In the rows, 128 means zero.
Each path below is one point turned by a fixed rotation once a step. After each direction that follows a path, write how fast that rotation turns it, in degrees each step (0 if it stays still).
Each turn is a multiple of 5 degrees from 10 to 175, or 0.
Each row of a path follows its step; steps can be skipped.

step 4: [124 130 119 129 134 116 133 133 121 122 128 134 121 135 127 126 138 118
 141 153 122 144 146 140 120 130 121 137 119 120 136 129 134 119 120 130
 129 127 126 132 119 137 136 120 118 142 129 119 122]
step 6: [123 146 132 109 139 136 127 124 137 124 134 130 128 121 105 129 139 123
 128 134 135 105 118 129 130 129 119 136 140 121 134 124 128 118 130 121
 116 129 126 128 140 126 125 132 132 131 119 123 139]
step 8: [120 131 134 143 127 135 141 135 125 117 134 131 134 113 135 144 128 126
 125 124 130 116 128 133 131 122 129 122 130 127 138 134 122 135 134 134
 137 133 124 125 128 109 131 118 134 144 150 132 111]
step 13: [125 152 125 139 130 119 114 117 129 118 140 120 132 124 146 125 129 136
 131 118 130 132 117 137 140 131 127 127 130 122 124 113 125 136 132 134
 143 112 122 131 121 128 123 123 118 140 124 124 128]
step 16: [115 144 115 123 135 133 118 118 140 133 123 127 122 134 123 139 129 134
 124 125 122 125 128 137 118 133 131 118 140 116 130 130 113 141 136 137
 128 107 128 123 126 139 131 111 133 140 129 129 125]
step 17: [124 127 141 130 129 130 114 143 129 128 128 120 113 114 121 113 124 141
 130 134 133 132 148 127 134 118 135 134 129 123 129 115 143 120 132 133
 107 126 128 135 136 124 135 134 130 139 133 134 123]
step 19: [104 128 126 134 129 132 123 116 120 127 131 115 139 128 117 129 135 129
 123 124 113 131 117 122 139 132 113 119 130 116 119 136 123 141 133 138
 130 118 129 134 145 133 141 135 132 133 132 121 130]
step 22: [121 117 115 134 127 133 133 124 137 124 145 124 132 137 118 120 121 133
 134 130 132 119 132 128 132 124 119 149 125 121 127 133 130 138 142 139
 128 118 142 122 141 136 138 117 140 134 138 134 136]
step 25: [115 124 131 136 137 121 133 130 130 131 141 135 130 119 123 125 123 124
 141 121 136 128 116 109 123 137 126 135 115 122 115 130 133 142 135 138
 118 122 116 118 141 121 121 131 139 131 136 143 120]
Directions:
[128 130 126 127 129 131 131 127 131 132 127 131 129 131 126 129 127 131
 127 131 131 124 130 128 125 126 130 132 130 131 133 131 125 130 127 131
 133 129 130 126 126 126 131 126 124 128 129 128 130]
175
[125 124 126 126 127 124 128 134 127 131 127 127 127 131 125 129 129 132
 127 128 129 128 127 129 127 126 127 132 123 128 128 125 130 126 124 128
 130 127 124 126 133 132 129 129 130 129 129 126 127]
140
[127 128 130 122 131 130 129 128 126 128 129 126 131 127 126 128 125 131
 125 129 125 133 132 126 130 130 129 123 126 128 130 129 128 133 124 126
 129 128 128 125 127 130 127 127 129 127 127 131 128]
155

step 1: [130 128 129 127 127 126 119 136 117 131 115 127 146 130 133 122 131 128
 125 111 113 136 139 134 136 141 140 129 147 134 135 146 128 126 131 117
 120 115 126 118 120 119 146 133 130 136 120 140 127]
step 4: [115 120 120 112 124 121 125 118 128 146 127 124 135 122 136 131 129 125
 127 125 134 133 130 126 149 138 129 126 141 137 130 137 135 141 119 118
 138 143 109 131 122 137 143 134 121 121 121 141 130]
step 10: [109 134 118 116 131 127 127 126 125 131 128 124 126 136 123 120 121 148
 130 139 122 138 144 134 133 111 130 133 134 141 129 139 146 142 124 133
 138 130 138 115 136 123 121 139 139 137 126 132 130]
step 11: [137 129 130 118 142 108 134 135 127 134 130 112 106 125 129 141 122 149
 119 122 126 117 114 130 140 132 126 116 128 120 123 128 123 133 123 121
 123 114 132 127 125 122 134 130 146 127 132 124 123]
step 15: [125 111 145 125 124 116 127 133 141 141 124 128 120 132 125 126 147 133
 128 127 125 128 122 118 127 125 127 126 126 131 117 125 126 114 132 116
 118 123 129 140 121 118 134 133 145 148 141 108 130]
step 16: [137 139 115 125 124 137 131 128 123 135 136 127 144 138 128 113 123 125
 145 138 133 122 140 113 147 132 135 135 142 119 126 144 130 131 122 125
 114 128 116 128 126 126 123 125 134 144 128 122 119]
step 18: [116 126 134 126 125 117 138 126 151 132 125 131 130 132 121 115 142 128
 109 145 129 136 141 120 121 116 139 122 122 124 116 132 131 131 129 121
 118 118 124 133 140 138 133 142 132 115 130 124 128]
step 20: [120 138 112 121 126 133 138 123 131 130 126 132 136 120 138 139 125 122
 121 127 118 130 120 118 152 133 137 130 139 135 135 140 126 127 129 133
 107 119 129 123 135 121 145 112 132 130 129 140 112]
step 25: [135 140 134 120 132 143 125 106 121 139 137 116 130 139 143 127 132 131
 137 129 126 124 129 125 125 117 124 134 140 136 120 125 129 128 131 143
 137 125 126 120 123 131 133 144 147 117 124 118 144]
Directions:
[131 127 130 127 129 131 123 127 126 129 126 124 126 128 130 124 125 128
 128 130 127 130 132 129 132 127 130 128 130 128 128 130 130 128 131 130
 132 129 124 129 129 131 130 131 126 134 124 127 129]
120
[124 128 128 125 129 125 127 130 128 125 122 130 134 127 127 129 127 130
 126 129 125 128 129 131 129 129 125 127 127 129 132 128 127 128 131 130
 127 129 130 130 128 126 128 133 129 130 127 122 127]
80
[131 130 130 126 127 122 125 130 127 127 128 129 123 129 128 130 128 125
 128 124 130 126 125 130 125 127 125 130 133 127 123 131 130 126 131 131
 126 129 128 128 125 125 130 130 126 128 128 127 129]
175

step 0: [130 121 125 142 147 136 122 135 150 125 123 136 114 122 128 140 130 134
 119 130 131 116 135 134 121 133 140 114 126 133 127 127 127 123 140 139
 127 132 132 118 128 123 119 136 125 142 133 138 131]
step 1: [137 114 123 128 122 133 123 132 138 132 127 124 120 137 123 135 129 152
 126 133 139 128 133 132 144 114 130 136 120 132 124 132 120 127 146 129
 120 130 121 117 142 115 141 126 126 125 124 133 129]
step 6: [134 123 129 128 144 124 136 131 118 132 119 127 132 135 128 128 135 131
 135 119 125 116 116 115 125 132 147 117 137 136 121 123 116 128 128 130
 119 132 127 111 124 110 123 143 131 121 140 134 128]
step 10: [132 113 120 125 147 132 135 115 142 120 131 120 130 127 127 135 132 125
 138 122 124 123 123 132 131 122 121 132 126 132 117 145 130 123 142 122
 117 120 129 122 143 138 133 116 132 122 136 137 121]
step 11: [124 119 139 143 134 134 133 124 126 132 120 131 124 125 121 113 140 123
 127 115 129 141 124 146 139 130 128 122 130 119 133 135 127 128 147 120
 116 133 137 119 122 122 131 110 127 136 132 133 130]
step 15: [147 116 119 137 128 130 132 128 143 123 118 136 115 138 128 135 128 134
 124 118 129 125 129 119 130 124 142 133 126 143 125 127 138 131 136 134
 127 130 134 115 120 115 120 133 136 142 118 128 138]
step 17: [114 118 128 138 141 127 138 142 132 125 126 119 126 116 125 132 133 125
 137 129 117 124 134 140 125 137 121 115 122 128 131 134 133 122 131 123
 139 123 123 119 132 119 132 126 123 126 144 147 115]
step 19: [135 126 120 127 129 134 132 113 132 140 119 131 142 134 126 123 120 137
 119 131 137 142 131 131 146 116 118 122 129 126 126 128 131 121 148 117
 121 134 125 116 136 130 137 115 129 127 120 117 123]
step 23: [137 121 120 129 127 126 141 149 120 135 121 131 125 136 121 122 130 133
 128 129 115 120 141 115 133 126 128 116 118 134 132 129 123 126 132 129
 138 138 130 118 126 108 140 135 140 138 122 132 124]
Directions:
[128 130 128 132 130 128 130 130 133 129 126 127 124 126 128 129 132 131
 132 132 127 129 125 126 128 126 131 130 125 125 130 127 131 127 128 128
 130 130 126 129 134 131 133 130 126 130 127 130 128]
45
[127 130 127 132 130 130 125 129 128 128 125 132 130 124 129 125 130 125
 129 129 130 126 126 129 129 125 128 123 127 125 132 128 125 130 129 126
 134 128 129 128 126 126 126 129 132 126 126 132 126]
125
[129 125 130 129 128 128 130 132 128 127 124 127 128 125 126 127 128 123
 126 125 126 128 128 125 125 128 128 128 126 129 132 123 127 130 129 130
 128 128 128 130 123 126 130 125 123 131 132 126 128]
120
[130 129 129 130 128 126 131 127 128 130 131 122 126 131 131 128 129 128
 129 124 129 132 123 128 133 125 132 128 128 128 129 128 129 133 129 126
 128 126 130 126 124 126 128 126 128 124 127 128 131]
80
[128 126 129 125 126 127 127 129 127 127 128 124 127 126 126 134 126 131
 127 129 126 124 127 129 127 126 129 124 129 125 127 126 129 128 128 129
 129 123 128 126 126 127 130 128 130 133 124 134 132]
45
[130 128 125 127 128 127 128 128 126 130 127 125 131 131 126 125 124 129
 131 129 124 132 131 126 126 125 128 127 128 129 127 124 128 130 128 126
 128 127 129 132 130 126 129 133 126 124 129 134 125]
100

step 3: [118 122 119 124 135 133 126 117 130 146 127 134 124 144 133 126 128 122
 134 124 125 130 133 121 121 137 123 130 142 141 127 122 128 131 134 128
 140 119 122 139 129 131 142 112 122 122 136 121 143]
step 5: [148 133 130 120 126 129 131 115 136 143 136 130 129 138 131 130 124 123
 119 128 137 143 120 130 115 126 136 133 116 120 128 123 134 131 117 133
 131 135 130 125 122 127 121 129 124 140 128 107 135]
step 9: [123 138 128 136 130 131 122 135 118 138 139 132 131 148 137 127 123 119
 129 125 132 131 131 116 127 143 143 120 139 137 132 122 118 129 123 119
 142 122 128 123 127 130 135 113 118 124 121 122 130]
step 12: [133 124 130 120 138 117 126 133 128 135 138 136 125 141 118 124 138 119
 121 128 126 140 124 137 130 130 130 124 125 126 132 115 130 122 119 118
 115 128 131 135 103 129 136 116 117 128 138 135 134]
step 16: [125 137 126 116 126 136 106 120 141 135 140 141 136 130 124 138 128 126
 122 110 126 132 129 117 125 139 132 141 120 124 134 126 128 141 128 130
 126 128 119 126 125 122 133 125 135 124 119 121 137]
step 18: [125 133 136 121 142 117 126 127 119 136 130 133 123 141 141 126 152 126
 117 131 128 138 128 140 120 125 115 131 121 137 137 125 139 130 120 122
 131 123 125 126 123 119 133 119 117 131 135 121 132]
step 21: [129 123 109 127 127 142 124 122 124 152 135 131 127 138 134 122 125 130
 133 131 126 131 132 125 135 132 133 139 113 137 131 117 138 128 110 116
 135 127 126 124 120 133 129 127 140 132 128 121 123]
step 22: [129 133 125 123 125 138 133 124 148 135 134 136 135 132 114 137 137 124
 130 121 120 137 113 129 127 136 130 133 127 127 131 119 122 137 122 128
 147 118 120 119 128 138 132 114 134 135 125 120 136]
step 24: [125 132 140 114 124 123 121 125 133 144 140 132 128 141 139 119 127 120
 115 123 132 132 125 123 122 128 123 127 129 135 131 137 148 128 135 119
 128 124 130 114 121 128 139 130 116 121 135 116 128]
Directions:
[125 127 130 128 123 130 127 123 126 126 130 125 130 132 126 129 130 131
 126 129 130 132 123 128 127 126 122 129 128 129 129 129 127 127 127 129
 128 124 132 127 125 126 129 129 126 128 128 134 127]
65
[127 128 129 125 127 126 128 130 128 129 124 134 131 124 127 123 128 128
 124 128 126 134 126 129 126 127 128 126 129 126 127 128 128 128 124 131
 128 128 131 127 128 125 128 128 129 123 130 124 126]
60
[128 132 125 125 128 131 124 132 129 129 127 129 130 127 124 130 131 126
 129 131 129 125 123 129 130 128 128 130 123 129 124 129 130 127 124 130
 126 129 126 131 128 130 126 125 129 128 130 132 128]
70
[131 130 127 127 126 127 125 126 124 128 128 130 129 128 126 128 124 128
 132 131 130 125 131 129 122 126 125 126 128 131 128 125 129 128 125 126
 133 126 126 123 128 127 126 128 128 128 131 127 123]
95
[125 127 128 130 133 124 127 126 128 129 130 131 132 128 128 128 130 129
 127 128 131 125 125 131 129 126 132 123 127 132 131 127 124 125 127 131
 128 130 129 128 128 130 130 133 130 130 128 129 128]
135
[129 127 130 132 129 126 125 130 135 125 127 129 127 128 128 129 124 129
 132 126 131 130 122 129 128 129 127 129 131 129 127 127 128 125 126 124
 130 129 129 129 130 128 132 125 127 125 127 129 127]
135
[132 131 126 132 133 128 130 128 128 126 126 127 129 130 124 128 129 126
 123 127 128 130 127 124 126 125 131 131 129 128 129 125 123 127 129 128
 130 129 124 125 124 125 128 124 128 126 129 130 129]
110

step 0: [132 137 128 121 121 117 120 126 131 120 127 131 135 126 130 126 124 124
 131 134 132 147 123 145 114 117 126 117 122 122 135 127 126 131 143 137
 131 121 134 123 132 118 138 122 122 132 143 122 124]
step 1: [130 118 125 120 138 110 128 138 127 115 136 131 123 136 127 126 136 126
 124 126 120 146 143 124 132 130 127 122 130 127 138 127 139 130 132 132
 122 124 122 115 132 119 125 135 131 141 132 117 129]
step 4: [123 138 126 127 129 130 117 127 134 103 119 141 128 119 133 131 131 128
 136 128 118 144 119 126 125 127 132 115 119 128 113 134 123 134 125 129
 129 130 121 129 136 127 123 130 126 129 132 141 124]
step 8: [135 133 134 125 116 117 127 130 123 118 125 137 136 130 131 121 130 115
 122 134 119 146 127 125 121 136 125 126 119 138 132 124 140 124 129 122
 140 133 123 111 128 119 131 127 132 133 144 127 127]
step 9: [133 123 123 109 131 116 136 132 130 115 128 141 130 126 119 123 132 127
 122 124 135 143 125 132 123 129 128 130 141 123 132 130 132 146 134 132
 128 131 116 124 135 134 132 137 118 135 130 141 122]
step 10: [130 128 118 116 137 123 126 137 132 124 124 136 132 133 147 123 137 128
 131 129 118 142 133 127 126 132 130 145 121 134 110 127 124 138 124 125
 129 125 121 128 126 124 131 139 141 134 124 134 131]
step 12: [125 132 136 118 132 136 116 136 130 115 124 135 132 130 134 130 130 122
 129 131 123 139 114 130 121 116 139 115 120 119 128 129 129 145 130 127
 132 124 131 127 117 116 135 126 141 131 133 117 138]
step 15: [125 111 132 117 125 116 129 135 135 118 133 139 144 131 128 136 127 138
 123 124 124 142 127 122 119 144 118 129 119 132 137 131 123 124 125 120
 133 129 115 127 134 127 134 128 136 124 132 126 118]
step 18: [124 128 121 113 126 123 127 128 133 119 132 128 132 130 143 132 129 119
 129 124 122 133 133 135 125 128 130 125 122 123 110 133 121 146 143 145
 125 115 130 142 133 129 138 129 127 136 128 126 127]
Directions:
[128 130 128 128 126 132 123 126 128 128 127 127 125 130 134 124 127 125
 126 127 130 129 131 128 126 130 133 128 126 127 125 125 131 129 128 129
 130 126 127 127 128 129 127 128 130 122 130 128 125]
175
[128 131 128 127 130 127 131 127 130 126 125 130 130 122 128 128 129 126
 128 129 131 127 128 127 128 134 130 131 130 130 126 125 127 129 127 123
 126 128 121 129 131 126 127 130 129 128 124 132 127]
55
[127 128 134 127 124 127 127 129 127 130 128 127 123 125 130 124 128 128
 128 123 129 126 127 126 129 130 126 128 128 130 130 128 127 129 132 127
 132 131 129 131 125 126 129 125 130 134 128 131 125]
120
[130 129 126 134 134 130 129 131 129 130 127 130 127 128 127 125 131 127
 132 128 131 132 128 127 129 130 130 129 130 128 127 125 127 130 133 131
 129 126 129 127 127 130 131 130 128 133 128 124 128]
40
[125 129 133 126 130 131 131 129 129 129 128 125 128 130 127 126 129 126
 123 133 128 128 131 132 126 121 129 129 132 126 128 126 124 131 131 126
 127 128 128 130 127 129 128 127 126 129 127 128 127]
160

step 4: [116 128 135 130 136 130 126 112 119 137 127 121 128 130 125 138 133 120
 129 129 119 136 132 130 123 133 139 116 132 130 133 134 119 116 131 134
 125 129 118 134 118 128 116 104 116 124 120 130 129]
step 5: [144 141 131 134 140 129 136 126 123 140 123 127 122 130 128 142 140 129
 123 120 120 120 131 128 116 127 131 126 135 127 132 132 124 123 116 133
 136 130 133 141 111 125 132 128 131 113 138 133 139]
step 9: [127 118 135 129 125 133 128 116 133 126 124 131 119 121 149 125 123 134
 137 120 116 140 141 137 130 124 140 135 135 129 138 130 134 136 125 125
 139 128 128 124 125 136 127 117 130 122 141 112 124]
step 11: [139 127 130 138 122 117 123 125 128 129 122 132 122 126 136 136 130 128
 128 137 139 121 125 121 112 128 123 141 114 131 126 137 133 150 135 124
 133 120 132 132 124 129 140 127 125 131 144 137 124]
step 12: [127 130 129 125 116 110 136 129 127 122 131 129 122 135 127 121 141 137
 132 130 125 138 137 133 124 128 123 127 120 140 127 128 133 145 148 127
 128 138 145 113 132 137 127 127 129 127 124 129 117]
step 20: [115 119 141 130 135 133 120 117 116 119 118 123 129 145 123 135 129 119
 142 133 121 122 132 137 124 131 141 115 139 126 126 135 123 125 124 131
 132 131 128 143 126 133 122 124 136 123 137 128 129]
step 23: [130 120 124 143 142 132 123 128 133 131 133 140 118 123 115 129 127 130
 143 137 126 126 131 134 117 137 123 119 131 124 128 136 130 147 132 109
 129 130 140 120 129 132 134 117 128 119 130 126 130]
step 24: [125 127 137 135 115 139 126 144 123 135 121 121 118 132 135 127 127 126
 132 131 128 139 141 130 122 123 115 112 126 136 135 129 136 130 134 120
 134 130 141 122 141 119 135 126 127 120 134 118 138]
step 25: [118 129 140 139 124 126 126 125 133 127 124 135 134 131 137 125 119 131
 124 131 122 148 129 118 118 121 139 132 140 132 130 135 135 132 136 127
 139 132 119 128 128 118 140 117 132 136 140 111 122]
Directions:
[128 124 129 128 131 129 129 125 124 130 132 126 128 129 126 133 126 130
 130 130 131 126 129 126 123 125 124 129 127 124 132 128 125 125 129 128
 125 128 130 128 130 129 128 130 127 128 132 128 127]
115
[127 127 129 127 130 129 123 130 124 127 129 125 129 127 124 129 126 130
 127 124 127 128 128 127 126 131 130 123 129 127 130 126 126 130 126 126
 129 130 127 130 129 124 130 126 133 127 124 131 131]
20
[127 130 128 125 126 128 130 128 130 127 126 129 127 127 129 128 128 131
 130 130 130 126 130 128 122 127 127 131 123 126 127 127 129 129 132 124
 131 127 124 127 130 126 128 125 135 129 126 123 129]
25
[127 125 128 130 131 128 126 127 130 126 124 131 134 123 129 132 128 130
 128 130 130 124 126 126 128 131 125 128 127 130 127 125 128 129 124 126
 129 124 131 124 127 128 126 130 127 131 126 127 128]
90
[127 124 128 133 129 129 125 131 128 133 124 125 128 130 130 126 128 128
 132 131 129 130 129 127 129 126 133 128 126 125 127 127 128 128 129 127
 130 126 125 132 127 129 127 129 126 133 126 132 126]
155
[126 128 127 126 130 130 126 129 132 129 130 128 130 129 129 131 127 123
 128 129 123 127 125 128 127 130 128 128 123 128 123 135 123 127 128 125
 124 127 130 130 128 128 127 125 129 128 129 128 127]
115
[131 131 130 132 128 127 127 132 125 130 131 130 131 127 127 127 129 127
 130 128 127 129 126 129 131 130 128 125 129 125 130 130 128 129 133 130
 130 124 131 126 135 128 128 130 130 129 127 124 125]
65
